The rows below come in pairs that one turn or mirror swaps. Which row does each named row swap with?
The rows were stretched afterwards, more along some directions than others.
z_818: [ -1   8   4 -34  -3  -5   7   2   5  -2 -19   9   4  13 -19  -8  14  13
 -22]
z_369: [  8  -4  20 -20 -12 -42  31 -15   1 -14  30  28 -22  -1  12   3  28  15
   9]
z_151: [-12  14  -8  24 -50  23  -6 -24   6  10 -14  21   4 -28 -17 -21 -12   3
 -13]
z_734: [-21 -26   2  -9 -12 -10  29   3   4   5  -1  16  10   1 -23   3  -5  -2
 -18]
z_239: [ 18   7  10  -5   8   9  20 -21   4 -52 -10  37  -7   8  17 -21  17   5
  28]
z_483: [  2 -19  -4  35 -16 -17   7  -1   1 -12  26  32 -26 -27   3 -30  21   9
  10]
z_856: [-15  -9  -5  -8 -37 -46  22 -16  15 -17  -2  35 -39  40   8 -26   8 -17
  26]
z_493: [-15 -15  19 -26 -47  10  49 -34  14  12  32  36  -5 -21  -4  14 -12 -12
  18]
z_309: [ -9   4 -30 -16 -26   8   8 -26   3  18  -4  11   6  18 -20  -1  -6 -18
  11]
z_916: [ 14  -4   8  38 -23 -45  -3  25   8 -24 -30  46 -31 -13  16 -26  12  -5
   2]
z_541: [-20  -4   7 -11 -63  -5   7 -18   3  30   3  -1 -33 -11  30   1  15 -14
 -18]
z_681: [ 24  15   5   7   0 -12   6   7  22 -14 -31  42  12  -2  -6   9  39 -13
   4]
z_62: [ -3   0   9 -29 -69  -9  31 -42  32   5  27  44 -33  12 -12  -5  23 -11
  20]
z_197: [  6  12  18  17 -39  13  -2  16  16  10 -10  36   6 -50   1  11  10 -11
 -13]
z_870: [ -5  17  14 -37 -28  25  20 -33  20 -13   8  26  43 -27 -16  14  13  -1
  -4]
z_407: [  7  17   4  24 -23  45  -2 -19  12   5 -24  24  24 -49   0 -15  -8  12
  -5]
z_555: [  4  15  14   1 -29 -19  -5  17   3  -9 -19  16  -5 -23   6  -8  34 -22
 -32]
z_838: [-17 -10  -4 -34 -25 -26  14  16   9  21   9  19   9   9 -26  14   3   5
 -17]
z_201: [  5   4  14 -25  25  22  39 -20   5 -16  17  28  21  -4  -3  -1  -6   7
  10]
z_966: [-16  13   2  -2 -33 -21  -3  -5  22 -26   1  23  -5 -13 -13 -20  32  13
 -39]
z_393: [ -4 -12  -8 -21  12 -34  36 -10  -3 -19  -9   4 -22  50 -12   1  17 -11
  23]
z_39: [-10 -10   4 -31 -40 -11   7  -9 -15  41  -6  -4 -13   4 -15  26   5 -24
 -14]
z_262: [-16   9 -21 -18 -14  17  11 -38  -6  25  25  -6  17   9  -7   5   4  22
   9]
z_516: [-19  -5  14 -15 -39  24  21 -16  -5  10  14  13 -12 -35  12 -11 -23   0
  -5]
z_883: [-12 -10   1  37 -17  12   9   2 -11 -15  -3  21 -17 -13   8 -21 -14  20
  -7]
z_371: [-13   4  18 -23 -35  22  39 -37  16   0  11  16  18 -24   2  17 -14 -10
  29]
z_63: [  3 -15   9  -5 -20 -39  23   0   1  24 -14  25  -5  -2  32   0  -4 -16
  -5]
z_252: [-19 -22   3 -13 -41  -1  49 -54   4   7  42  25 -15  -5  11  -2 -27   9
  29]
z_950: [ -1  19  -2 -24 -30 -17  -5  -4  20 -17  -9  28  -1   4 -26 -18  37   7
 -26]
z_813: [ 10 -29  14  18   5 -20  15  17   1  -2 -18  24 -18 -34   7   9  34   2
   7]
z_304: [-20  -6  18 -27 -50 -11  42 -29  37 -16  37  62 -12 -16  -4 -13   4 -13
  31]
z_128: [  8  -8  16 -30 -20 -45  28   0   6  12  23  33  -4  -4  -5  20  34   0
   4]
z_785: [-11 -37 -16  18 -15 -35  15 -10 -26  11  -6   9 -12  14  20 -22 -20  12
  12]
z_35: [  9  13  -7 -17 -16 -20   0  -5  -1  15  -3  19   5  -5  12  -2  10   9
   9]
z_766: [  2  -7 -24  14 -14 -48   0   8   9 -10 -12  34   0  23  12 -16  17  27
   2]
z_921: [  4 -10  -1  14 -54 -21  -6  11  -1  25 -21  41 -31  -6  31 -32   1  -7
 -12]
z_236: [-18 -14   8 -26  13   1  46 -22  16 -31 -11  27  20  11 -15   6   0  11
  34]
z_886: [ -5  -8   9   2 -46 -14  22 -23   6  12  42  28  -6 -20 -23 -10  21  22
  -2]
z_850: [-18  11 -24  20 -34   0  -7 -26   5  10  -9  11 -10   6 -19 -12  -5   3
  -6]
z_732: [ 10 -20  10 -35 -12 -21  18   8  -5  24  23  -3 -32  -9  -9  29  35 -10
   3]
z_845: [ 17 -10  -2  32  -8  -3  21 -12  14 -21  -4  27 -11 -31  13  -8  29  -7
  18]
z_34: [ 18   2  20  10  -1 -30  20  12  10 -41 -24  55 -22 -16  25 -20  27 -15
   3]
z_313: [ 10 -13  19  -3   6 -37  28  17  21 -43 -20  66  -3  -5  17 -25  32   3
  13]
z_779: [ -5 -12  -7   6   7  -8  21   1   9 -40  11  40   1  -3 -21 -28 -10  24
  13]
z_308: [ -4 -25  10   1 -36 -57  14  15  -1  27  31  33 -44 -19  -4  -2  24 -10
   6]
z_558: [-11 -21 -20   5   9 -33  32 -11  -7  -7  -1  36  15  11  -3 -19 -19  14
  18]
z_439: [ -3  11  -6   2  -4  13   9  -9  -2 -10   5  41  34  -6  -4 -35 -13  37
   2]
z_378: [ -2 -30  -7  28   8 -15  26   3 -11   2 -15  42  -3  -2   2 -20 -15   7
  29]

z_541 swaps with z_262
z_369 swaps with z_252
z_950 swaps with z_151
z_378 swaps with z_313
z_493 swaps with z_128

